(in the rows, 128 means zero)
One hidden turn or mirror swaps the rows below in pairs. Which row is each named row swapped with?
The rows were stretched afterwards, more along some directions than others.
kir: [ 68 175 132 173 132 135 115 150  92 152 143 142 123 135 143  92 175 150
 169 134 102 120 133 136 140 119 100 172  89  99 140 171 120]
tata: [122  90 126 139 134 101 120 157  96 149 133 117 115 125 120 100 166 136
 110 127 127 107 151 136 137 153 127 147 114  76 138 152 145]
Togu: [ 76 125 154 165 118 119 144 136 109 140 123 112 138 122 117 135 157 134
 142 126 131 128 120 137 115 140 116 187 124 107 144 139 147]
Buvod: [104 134 114 145 133 109 110 115 132 153 160 130  82 115 144 109 155 138
 151 113 104 112 113 150 144 123 110 163  77 107 157 142 128]
Lop: [ 89 149 104 173 141  91 125 153 100 140 145 154 117 122 124  94 167 103
 140 128  99  93 125 129 145 122  96 168 102 109 154 174 116]
ligol: [122 128 159 143 141  82 130 129  93 165 127 132 122 142 131 122 138 144
 139 147  96 133 159 141 138 155 128 157  92  80 130 157 121]
geva: [113  94 149 163 121 124 113 152  80 138 161 150 129 144 153 103 157 122
 144 104 116 136 135 117 160 131 104 155 154  89 109 144 121]
gata: [ 87 140 112 189 128 127 136 144  75 142 149 144 121 121 142 109 164 127
 152  84  89 112 125 141 141 126 130 167 104 119 138 163 123]
Ramub: [ 97 146 109 194 137 127 133 138  72 157 150 142 114 121 141 117 146 142
 126  96  98 108 129 136 134 131 126 163 102 105 140 163 127]
toki: [122 135 137 137 149  82 129 136  96 150 119 133 114 147 122 110 127 131
 138 143  96 123 163 138 152 143 122 149  88  94 142 160 121]
tuza: [ 64 174 129 163 121 140 108 163  93 148 132 128 120 136 150  98 176 144
 167 135 114 117 127 143 135 118 100 172  81 112 148 167 132]
Lir: [128 100 153 139 158 101 125 119 117 182 160 124 107 128 127 120 140 127
 176 120  94 133 143 124 151 140 110 163  86  98 142 163 106]
rin: [ 99 139  97 171 147  97 125 142 100 140 147 152 107 121 125  91 166 105
 140 125  90  91 130 126 149 129  98 154 108 110 145 166 112]
ravod: [ 73 170 138 174 136 129 134 157 104 162 127 128 125 140 136 105 155 146
 167 150 119 109 134 138 122 124 114 171  98 109 158 191 139]
susot: [121 134 138 115 153  77 130 124  87 155 110 140 115 130 128 111 133 134
 142 145 101 120 168 145 147 156 115 133  89  73 130 155 122]
ralo: [ 91 124 158 158 113 129 124 136 104 133 127 115 130 127 116 118 177 126
 154 110 128 122 127 147 123 138 109 188 134 115 134 138 149]
mir: [124 103 145 149 166 110 125 120 105 187 162 130 104 121 136 112 135 126
 175 120  98 128 145 127 146 133 104 162  93  94 140 170 106]
kikoz: [127 125 137 141 147  84 134 139  87 157 118 132 122 134 132 109 131 131
 126 147  96 126 171 137 135 147 127 149 100  98 135 164 119]
rudu: [108 134 121 144 131 125  95 134 120 129 164 130 102 124 144  99 176 129
 152  99  97  98 105 142 142 140 101 151  99 119 140 137 138]
kifat: [ 98 143 111 197 132 120 142 141  76 154 153 152 105 113 148 109 154 140
 142  90 102 110 131 150 145 135 129 159 107 103 144 169 114]
sito: [ 77 168 146 157 121 143 114 150 104 151 134 124 123 137 151  88 175 153
 166 139 116 116 135 142 138 118  99 165  96 112 143 160 133]
paku: [ 84 131 154 155 116 123 133 133 109 136 117 112 140 131 118 128 157 131
 142 126 125 125 124 139 114 143 110 180 143 114 136 133 150]
pid: [ 90 131 145 150 113 134 122 138 103 127 114 113 137 128 124 116 160 133
 148 118 128 118 119 145 105 140 101 182 128 117 130 137 153]
sazep: [ 98 117 119 181 124 127 120 148  66 169 138 151 113 117 153  80 184 133
 153 104 110 108 144 144 138 150 105 154  88 104 139 182 140]
beb: [100 102 160 155 116 137 122 155  75 137 142 140 154 146 144 100 166 115
 135 111 115 135 136 116 150 139 102 144 154  97 102 135 128]
nule: [ 87 146 107 167 153  97 131 140  98 143 139 157 106 112 115  88 161 100
 144 123  92  89 134 133 144 139  88 151 101 109 151 168 113]
Biros: [ 96 110 163 132  91 122 101 152  90 134 137 134 132 110 138 100 190 111
 161 125 120  93 116 121 150 122  95 170 114  97 124 110 150]
daku: [105 132 107 147 136 114 113 125 122 135 153 142 103 120 149 100 159 131
 152 103 103 124 115 153 143 136 113 147  89 101 151 146 130]
muzan: [110 131 134 159 132 115 136 130  90 131 151 166 111 133 137 102 149 135
 129 121 100 120 122 134 122 156  88 144 121 118 137 159 135]
tugu: [ 71 175 148 174 124 137 121 161  90 162 128 128 126 131 133  84 161 156
 162 138 118 106 139 145 131 115  99 165  87 107 152 175 140]
mam: [115 150 165 126 114 118 134 133 101 184 142 128 153 122 137 106 161 143
 141 156 111 105 143 138 140 147 112 143 112 103 133 158 153]
Nila: [119 140 129 149 143 115 139 125 105 134 155 164 113 125 129 105 139 129
 132 121  94 120 125 147 132 161  99 141 127 120 137 159 134]
Redi: [ 96 104 160 143 142 110 100 119 111 149 136 117 125 124 127 105 186 109
 148 119 120 115 141 128 140 143  95 159 106  93 127 140 141]
gop: [122 101 150 144 152 102 129 117 118 181 155 125 104 121 139 122 131 125
 174 117  95 136 139 124 147 131 113 166  90  99 139 162 103]
bibuz: [101 113 145 161 126 130 111 148  87 141 159 150 136 149 154 105 151 120
 143 116 127 125 132 117 159 128 100 157 141  94 110 143 129]
Git: [ 92 119 158 140  97 109 113 146  89 148 140 141 142 104 136  99 182 123
 162 127 122  99 120 129 153 116  99 167 115  83 127 119 148]
luta: [ 76 155 132 174 115 133 127 161  90 149 121 126 126 129 140  88 167 157
 158 137 114 122 146 150 126 128 108 161 104  99 143 165 127]
Banu: [ 78 171 144 176 118 145 120 154  97 165 133 114 124 136 142  94 166 157
 162 137 110 118 133 145 134 112  90 168  96 103 145 160 125]
Tapib: [108 137 120 150 134 106 111 121 133 148 160 131 100 119 148 116 141 147
 148 117 112 105 109 153 142 132 118 159  96 101 151 141 131]
nub: [ 98  94 145 172 149 141  95 157 103 131 165 112 120 142 137 122 196 129
 167 108 100 139 127 110 140 148 107 163 114  95 131 154 122]
tifot: [137 120 156 133 142  88 114 130  78 155 123 131 112 144 134 113 143 129
 140 135 100 120 152 134 155 158 117 148  96  84 128 158 129]
ruze: [105 136 130 161 141 114 144 133  90 129 153 165 111 120 130 106 144 134
 119 130 104 113 116 143 119 157  97 148 129 117 146 162 140]
panis: [ 96 115 144 174 127 130 125 144  71 139 156 156 138 146 138 101 154 120
 137 115 123 128 142 122 160 144  99 150 140  85 112 147 119]
mive: [127  98 139 146 168 105 124 124 109 170 161 128  99 122 134 110 151 122
 177 117  98 117 142 133 146 142 110 168  88  95 139 176 103]
laro: [ 65 181 137 171 121 134 120 145  95 157 124 121 127 133 135  90 163 154
 154 144 108 111 133 149 117 103  92 176  89 105 153 164 135]
Guri: [121 137 142 126 156  80 135 115 102 156 115 127 119 134 126 112 136 137
 137 144  94 125 171 142 147 152 128 141  90  91 139 154 118]
Sel: [125 106 153 147 157 111 133 127 116 182 170 124 105 129 133 119 140 121
 176 115  96 131 130 127 152 126 113 173  94 104 145 170 112]
fipo: [ 97 114 156 157 136 112  90 118  98 148 134 120 131 145 129  93 186 109
 156 104 116 113 143 130 135 137  89 165 109 111 123 151 135]
Vel: [107 111 150 141 138 114 101 132 110 150 133 118 122 124 138  98 174 111
 152 107 134 113 132 140 132 120 103 174 108  98 136 146 144]
memop: [111 141 122 160 142 112 132 130  93 118 147 163 113 128 128 101 143 132
 131 122 107 115 128 149 118 169  96 145 121 115 138 163 132]
Ropi: [ 83 117 150 158 116 124 137 131  96 135 115 119 134 122 121 124 165 123
 146 122 124 122 119 141 118 138 107 189 130 114 138 139 151]
Rolum: [121 136 144 138 151  72 133 123  98 148 126 137 120 136 129 121 129 127
 132 161 104 120 160 142 148 141 119 160  95  79 141 153 119]
Zepa: [124 130 146 132 144  74 142 129 102 151 126 138 117 147 123 126 127 135
 143 156 102 126 159 136 142 155 141 145  96  86 147 165 126]
repa: [113 108 167 140 101 101 114 141  93 159 128 130 139 105 131  96 181 108
 166 128 127  91 132 131 153 121 104 171 127  86 128 127 138]
napu: [103 112 163 138 136 114  98 122 106 150 140 121 124 129 123  87 181 102
 171 106 128  99 138 137 147 137  83 165 116 104 122 142 136]
Zutur: [ 84 150 111 188 141 112 149 137  77 162 150 144 113 119 141 113 136 145
 138 101  97 122 141 141 136 123 132 154  96 107 143 170 116]
zuko: [ 94 103 158 170 141 145  97 161 110 135 165 116 122 139 133 115 203 139
 173 109 106 130 124 112 137 149  98 160 111  95 133 159 128]
sigi: [ 96 141 106 169 148  88 121 143  97 145 151 156 109 128 124  95 164  95
 141 119  92 102 128 127 153 120  96 170  99 116 149 167 111]
kisob: [ 87 151 102 195 146 106 138 122  79 162 149 144 113 121 133 116 143 140
 136  94  94 118 143 141 140 135 135 157  90 103 147 169 118]
Ral: [ 76 170 139 181 134 138 114 161  89 159 133 122 112 141 134  91 164 147
 159 133 119 109 126 145 134 128  95 170  99 102 151 185 131]
muvet: [ 92 134 113 204 150 110 139 136  79 170 154 140 119 117 139 117 146 125
 139  93  91 127 141 132 143 130 133 171 109 110 144 179 112]
Ket: [122 129 129 148 122  97 118 133 103 140 127 122 106 151 123 111 193 133
 151 121 113 109 155 150 155 157 114 159 115  90 137 163 126]
por: [115 112 163 130 125 114  85 124 105 153 138 113 118 127 139  93 177 114
 155 118 130  99 125 136 134 116  89 175 120 102 119 131 148]
taba: [ 96 113 168 150 113 124 124 145  69 139 151 147 149 153 140 103 153 123
 133 127 120 124 141 115 143 141  92 140 144  93 108 136 124]
Puro: [ 88 125 105 178 128 128 116 144  75 164 130 135 107 115 150  85 191 128
 161 103 109 101 143 144 142 147 107 161  74 100 139 179 140]
Subib: [111 123 153 137 139 117  91 133 110 153 133 119 112 139 134  92 170 105
 161 107 130 104 131 130 141 116  88 177 109 105 127 153 138]
tupo: [120 102 130 127 138  97 120 154  95 151 146 125 109 129 125 101 148 135
 106 136 125 111 147 133 135 149 125 139 110  77 137 152 142]
fip: [ 89 111 144 164 123 131 125 154  78 133 151 149 142 147 155 108 159 122
 148 114 117 138 137 116 158 132 107 149 136  97 106 145 124]
nudu: [ 93  96 155 158 138 151  95 162 101 128 164 110 130 136 135 105 206 137
 167 112 103 125 121 116 128 147 102 158 114  96 125 153 132]
Pidif: [119 139 132 153 137 117 135 127  88 131 154 169 110 128 138 104 142 127
 131 120 100 111 121 143 132 155  93 145 127 117 136 159 139]
sagi: [ 71 134 145 165 114 126 128 138 100 133 118 114 141 124 118 126 167 130
 145 120 120 116 115 142 112 142 105 187 131 126 139 135 160]
lenof: [114 142 133 163 139 107 137 122  93 138 151 167 110 130 135 106 143 128
 134 123 101 116 130 142 129 162  96 152 127 122 140 162 131]
Veba: [106 152 161 127 125 122 138 130  95 185 130 128 154 117 146 105 152 147
 143 152 112  98 145 137 123 151 103 143 113 100 134 166 152]
dakik: [103 138 115 166 142  98 116 150  95 131 152 155 112 128 119  90 174  94
 142 115  92  91 132 122 155 130  93 157 114 109 137 166 113]
tupob: [102 114 159 133  90  98 111 145  87 147 131 141 143 110 135  99 181 116
 160 131 120  96 125 126 152 117 101 169 109  84 128 123 146]
fanug: [ 78 135 150 164 121 128 136 135 101 134 121 115 137 127 114 126 162 124
 146 120 128 121 122 144 120 138 108 185 135 111 140 142 149]
ges: [ 99 113 154 158 131 128 130 159  79 132 158 158 143 139 140  93 153 113
 144 114 123 116 134 126 153 132 100 148 156  93 111 152 125]
peser: [112 124 128 145 122 101 116 136 100 124 126 123 110 159 132 117 189 131
 150 120 113 118 152 143 147 165 112 159 119  92 137 158 121]
Pof: [101 121 112 172 122 126 120 146  75 172 141 142 113 113 144  76 185 135
 146 109 108 101 144 144 141 146 108 154  77 104 144 176 142]
gufu: [100 146 119 153 131 109 112 126 116 132 162 143 105 120 139 107 164 134
 154 109 101 120 117 146 154 149 119 144  83  95 148 144 129]
gedi: [ 98 143 106 165 147  99 111 116 118 137 160 138 101 122 134 106 164 120
 150 115  95 115 119 150 149 147 112 156  91 108 147 150 119]
gefa: [100 110 163 143  97 108 112 141  86 152 143 134 145 106 133 100 184 111
 159 136 121  95 131 119 155 120 108 169 115  92 124 120 143]
guko: [ 97  97 166 170 143 141 107 160 102 133 169 118 123 141 130 112 202 130
 172 104 107 133 125 115 141 147 102 159 124  89 131 160 130]
zedu: [113  95 123 142 137  97 131 157 101 151 130 116 116 128 121 117 144 139
 108 130 124 122 143 139 129 150 137 149 118  80 145 152 140]
Foves: [ 89  98 156 178 140 137  99 161 108 125 165 118 118 139 138 116 199 131
 165 106 106 139 126 109 136 147 103 160 118  95 131 158 120]
gom: [114 134 133 152 141  98 136 123  89 137 149 170 107 129 126  99 134 127
 128 126 106 108 130 146 127 158  87 148 130 121 139 159 137]
dat: [122 136 143 132 158  73 128 125  97 156 138 139 115 138 126 124 132 130
 138 149  97 129 161 131 156 140 132 164  90  79 134 156 108]
zifu: [132 124 162 140 142  86 126 128  85 158 128 125 125 143 127 114 145 129
 134 146  98 130 170 134 152 149 112 145 102  82 127 147 115]
beduf: [106 135 111 167 132 106 114 151 100 131 150 152 119 127 134  90 181 101
 143 121  87 100 120 124 151 136  99 152 118 116 143 157 115]
nad: [ 96 125 157 145  93 115 113 146  93 147 145 140 139 105 134  98 180 111
 171 123 116  93 121 126 161 116 101 171 113  93 125 127 138]
dugim: [ 75 167 143 183 131 121 124 159 104 160 142 124 111 150 130 103 159 158
 150 142 114 128 135 149 124 125 111 180  96  99 151 178 118]
Faru: [ 78 150 109 198 132 128 141 141  79 148 134 138 120 120 150 124 158 141
 148 100 100 101 126 141 133 141 116 160 104 103 140 166 122]

muvet pairs with geva
mam pairs with Ket
taba pairs with Faru
bibuz pairs with kisob
paku pairs with lenof
nudu pairs with mive
Puro pairs with tupo
fanug pairs with Pidif
Tapib pairs with fipo

